Each path below is one point turned by a fixed rotation once a step. After each direction that follows a path, write how fast that rotation turns it, in deg/step (0 if it stays still).
Each turn is a multiple of 5 degrees from 10 to 175, or 0.
Each row of a path follows its step; steps can be skipped.
Rotation 1:
step 3: [  4 -20 -12  11  -3   9   9  -7   4   2   1   2  -3  23   1  13  15  -5
   1   5  14   3  18   3  18  11   0   4  -8 -13   4   5  10 -11  -1  -3
  20 -20   7   5  10  -2 -13  -4  -2  14   1  12]
step 4: [ 11  -1   5   1 -15  -5  -4 -26  -3 -22 -22   5  14  -5  14  -6   4 -12
   3 -10  17 -10  -4 -11  -3  12   2   0   0  -3  13 -11   3  13  16   0
   3  -1  11   9 -12   1   5  -7  -7  16   5   5]
step 6: [ -2   5   8  12 -14   5 -13   8 -10  19  13   7   1  -1  11  16   6   2
  -2  -4   2   7   7  -5   4  -2  -5  17 -16   7  -6  -4 -14  -6   4   6
 -14   2   6 -13   8 -16  -2  31   2 -15 -14   6]
step 17: [ -6  -2 -26  14  -5   3   8   7  -1  15   7  -1 -11  -5 -13   4   3  30
 -18  -5  -3   3   2  -8   3 -10  -6 -10 -11   8   7   0   1  -7  -2   6
  -4  -9  -3 -13 -11  18  -1  19  17  -9  -9  -6]
step 22: [  5   6   7  14  -2  18   0   3  -6 -16   3  -1   3   7  -9  -4  -7  13
  -3  -5 -12  15   4  -5   7   5  -2  -4 -13  -4  -9  -1   1   4   7  -6
 -11  30   1  -7  16   0 -14  34  -5   0   8  -4]
step 23: [ -1   0   0   8  10  -5   3   3 -22  10  -5  -1 -10  13   2   0  13  -2
  -9  -9   4 -19   0  -6   2   6  -5  12   4   0   4   4  -1 -20   4  -4
  -2  -6 -15  11  -2  -8  12  42   6  -8  -9   6]
step 29: [  5   0   7  -8  -6 -17  12 -10   8  -1  -9  10 -11  17   9  18 -15  -3
  -7   6  18  -7   6   3  -7   9  11  14  12 -12  17   2 -12  -7   6  -5
  10 -12   9  -8  -4 -10   9  12  -8  -9   6  16]
Directions:
[ 4  0 -4  1  0 -4  1 -7  2  0  3 -2  4  2 -1  2 -1  4 -1  3  4  1  0  2
  1 -3  3 -1 -1 -6  1 -1  3 -3 -2  1 -3  2  4  5 -3  4 -6  2  1  1 -3 -6]
80
[ 0  5  1  5  1  2 -1 -1  2  1  3 -2  1 -5 -1 -3  3 -2  2 -5  2 -5 -2  3
 -7 -3  4 -2  2  0  5  1 -3 -3  0 -2  1 -1 -2  5 -3 -1  4  4  4  3  6  0]
135
[ 2 -1  2 -3  0  1  1 -6  0  0 -2  3 -3  1 -2  2  1 -4  4  6 -7 -2 -2 -1
 -3  0 -1 -6  7  2  2  1  2  3 -3  2 -4  1  5  2 -6 -1  1  3  0 -1 -2  7]
130
[-2  1  3  5 -1 -1  0  0  2 -8 -4  0  6 -1  3  3  1  1 -1  1 -2  2 -8  0
 -6  3  5  1  1  5 -1  2  3  4 -4 -1  0 -4 -4  0  2 -2 -6 -1  0  0 -3 -2]
125
[-2  2  1  3 -3  4  5  3 -7 -2  1  1 -5  3  0 -2 -2 -1 -4  3 -1  3  1  3
 -1  0 -1 -5 -3 -1  4 -5  3 -6 -6 -5 -4 -2 -5 -2 -1  0 -1  3 -1 -1  0  0]
70
[-1 -1  4  7 -7 -2  1 -5 -6  2  3  1  0  0 -6  6  3  1  0 -5  0 -4 -1 -7
  4  0  1  3  2  1  0 -1  0 -2 -3  2  2 -2  0 -1  2  3  2  0  3  0 -4  1]
130
Rotation 2:
step 0: [-15  16  -8 -12   0 -18  -8  -1   8 -19  10  -5   3   3  -5   3 -10   4
   4  -2  11  11  -2  -8   5  21   5 -13  -2  14 -13   7 -12 -22   3   2
 -17   7  10 -11  -4  11   3   1  -2 -26  -9  -3]
step 3: [ -1  10 -13  -1  -2 -21  16 -18  -6  -6   4  -5  -6   2   1 -13   8   3
  18 -19   8  13 -19   9   3  22   0  -6  -5   4   4   4  -2  -4  -7  -7
   2  -6   3  -6 -16  22 -12   0   7 -17 -14 -10]
step 7: [  1 -10  -5   2  -1   2  -5   1   2 -11  14  18   3 -22   1 -15   9  16
  12   1  -3 -14  -2   4   6  -2  15  -1  -1   3  -6   1   4  -1   2  -9
   6  -6   5  13  -7  -1 -18   1 -29 -26  23   7]
step 8: [ -8  19  -2   0 -13 -22   7  -7  -5 -19   5  -2  -7   0  -8 -10  10  12
  -8 -12  -5  -2  -4   4  -3  11   2   2 -12  18 -14   9 -17 -13  -3 -21
  -6  -3   2   6  10  -7  10  11   3 -28  -2   1]
step 13: [-12   7 -15  13  -7   2  17  -6  -9  -8  -5  20   1   3   6   9  21  -8
   3 -12 -13 -16  -4  -5   3  11  13  -8   7   3 -14   2  -5  -2  10 -17
   9 -21  -5   5  15  -9  -7   8 -11 -13  14   5]
step 14: [ 13  21 -14   5  -5 -20   8 -16   2 -12   3  11 -14  -3   5  -3  17  10
  14 -11  15   5  -1  -5  -5  16   4  -6   8 -19 -14  12   1  -4  -9  -3
  -3   5  12   4   6   8  -4  10  11  -9 -17 -12]
step 25: [  2  15  -9  -1  -6  -2  -1 -13  23 -11  24   8  -4 -12   3 -20  10   9
  -4 -18   0   0   5  10  -8  -1  23   1   8  -6 -14   4   3  -4  -7  -7
   4  -6   6   8   8   9   4   1   7 -13 -25 -11]
Directions:
[ 0 -1  6 -5 -6  1 -2  2 -2  0 -1 -3  0  1 -2  4  4  2 -1 -3 -6  2  4 -4
  4  3  6  0 -2 -4 -2  4 -1  4 -1 -1  2 -4 -2 -3  2 -2 -2 -3  2 -3  5  5]
130
[ 5  2 -1 -2 -2  6  4 -2  1 -1  5 -4  0  1  2 -2  5 -3  0  0  0 -4 -1 -2
  2  0 -2  0  6 -8  5  4  3  0  1  2 -1 -2  0  2 -3 -1 -4 -3 -4 -3 -6 -3]
95
[ 1 -1  0  7 -5 -1 -3 -2 -2  6 -5 -4 -2  2  2 -3  5  1  1  1  2  5  2  6
  0 -1  2  3  1  1  2  3 -1 -5 -3  3  6 -1 -2  0  3  2  2  0  2 -3 -1 -5]
65
[ 6  1  1 -1 -2 -5 -2  2  5  2  4 -3  2 -1  6  3 -1  3  1 -6  3  6  2 -1
  4  3 -2 -1  0  2 -2 -3  1 -1 -2  0  1 -4  2  3 -6 -1 -2  0  3  6 -4  0]
130
[-6 -7  2  0 -1 -3  4 -2 -5 -5 -1 -6  0 -1 -3 -1  1  4  2 -1  1 -1  1  4
  1  7 -1  3  5  4  0 -2  2 -3 -3  2 -1  2  1 -1 -5 -3 -2 -2 -6  0 -1  3]
10
Rotation 3:
step 5: [-14  -2  -7   8   8  10  -2 -15   7 -12   8 -19   9  -3 -10  14   6  -9
  15   1 -22  12  -6 -10   6  16  -3   8   3   1   8   1  -7  -5 -18 -12
  -8   4   3   5   1 -14  -4  12   3   2 -18  -4]
step 7: [  4   4  -3   6   1   9   5  13  -6  -4   6  -9   4  -6  -8   8  13  -3
   9   2 -12   1  18  11  23  -7  -5   1  -1  21  -5  -6 -16   7 -23   9
  -7   2  -5   1   0   4 -15   9  -8  -4 -11  20]
step 10: [  1  -4  -6   9   1  -7 -26 -11   3   1  -5   0   8 -15 -16  -4 -10  -3
  11   2   8  -7  23   8   0   4   9  21   5  16  10   1  -8 -10   7 -10
  -3  -5  -7   1 -10   1   0  18  -7  -5 -14  -7]
step 15: [-17  -3   4   4  -8  12  -9  -7  10   7  -2   9  17 -10 -13  11  -7   3
   8  -8 -30   9  -8   9   4  15   3  -4  -1   2   8  -8  -6  13  -3  10
  -2   5  -5   2   2 -12  -2   7  -6  -4 -22 -13]
step 18: [ -1  -6   7  -2  16   8  -5  -5  10  10  14 -20  18  -3  -9  -2   1   6
  -2 -17 -17   8  12  16   9  -1  -3   0  12   5  -7  -1  -6   5   0 -20
   0  -6 -12   4 -15  15  -4   1   2   1   4  21]
step 22: [ -7 -16 -12  -7   2   6  -9   5   9  -6  17  -3  21   2 -13   7  12  -1
   8  -8  -7  12  17   5  -7  22   8  11  -9   4  15   3  10   4   4 -10
   0  -7 -11 -10   2  -6   3  -3  15 -11  -4   4]
step 30: [ -8   8   4  14   8  -7 -10  -7  -1  -1  15   3  -7 -22   0  14  32  -1
   8  -9   2   4  17  14   5 -11 -13   0   2  14  -1  -7  -5  -1  -5  -2
  -5  -8  -1  -6  -4   5   5   7   9 -14  -9   3]
Directions:
[ 4  6  0 -2  3  3  0  5  2  1  3 -5 -4 -2 10 -2  0 -7  3  0 -2  3 -2  1
  2 -4 -3  1  4  2 -1 -2  2  0  1  1  1  0 -1 -3 -1  3  1  2  4  2 -4 -1]
155
[ 0 -4  3  2  0  0  1  3  5 -2 -1  3  3  3 -1  0 -5 -1 -3  5  3  0  0 -1
  2 -4  5 -1  5  1  0 -2  4 -8 -5 -3  1 -1 -4  5 -5  2  0  1  6 -1  0 -1]
170
[  0   1   0   3  -3  -4  -3 -10   5   0   1   0  -1  -4  -1   1   3   0
  -1  -1  -3  -2  -5  -5  -4  -4  -2   2   5   3   1  -4  -2  -4   2   4
   2   2   0   1  -1  -1   4   0  -1  -1  -4  -5]
70
[-3 -4 -1  2  0 -1  1  0  3 -4 -3  6 -1  2  2 -4 -5  1  2 -3  1  5 -3 -2
  0 -6 -6 -1 -3 -1 -2 -1 -2  4 -7  1  2  4 -3 -4  3 -3 -2  6 -3  0 -3  1]
175
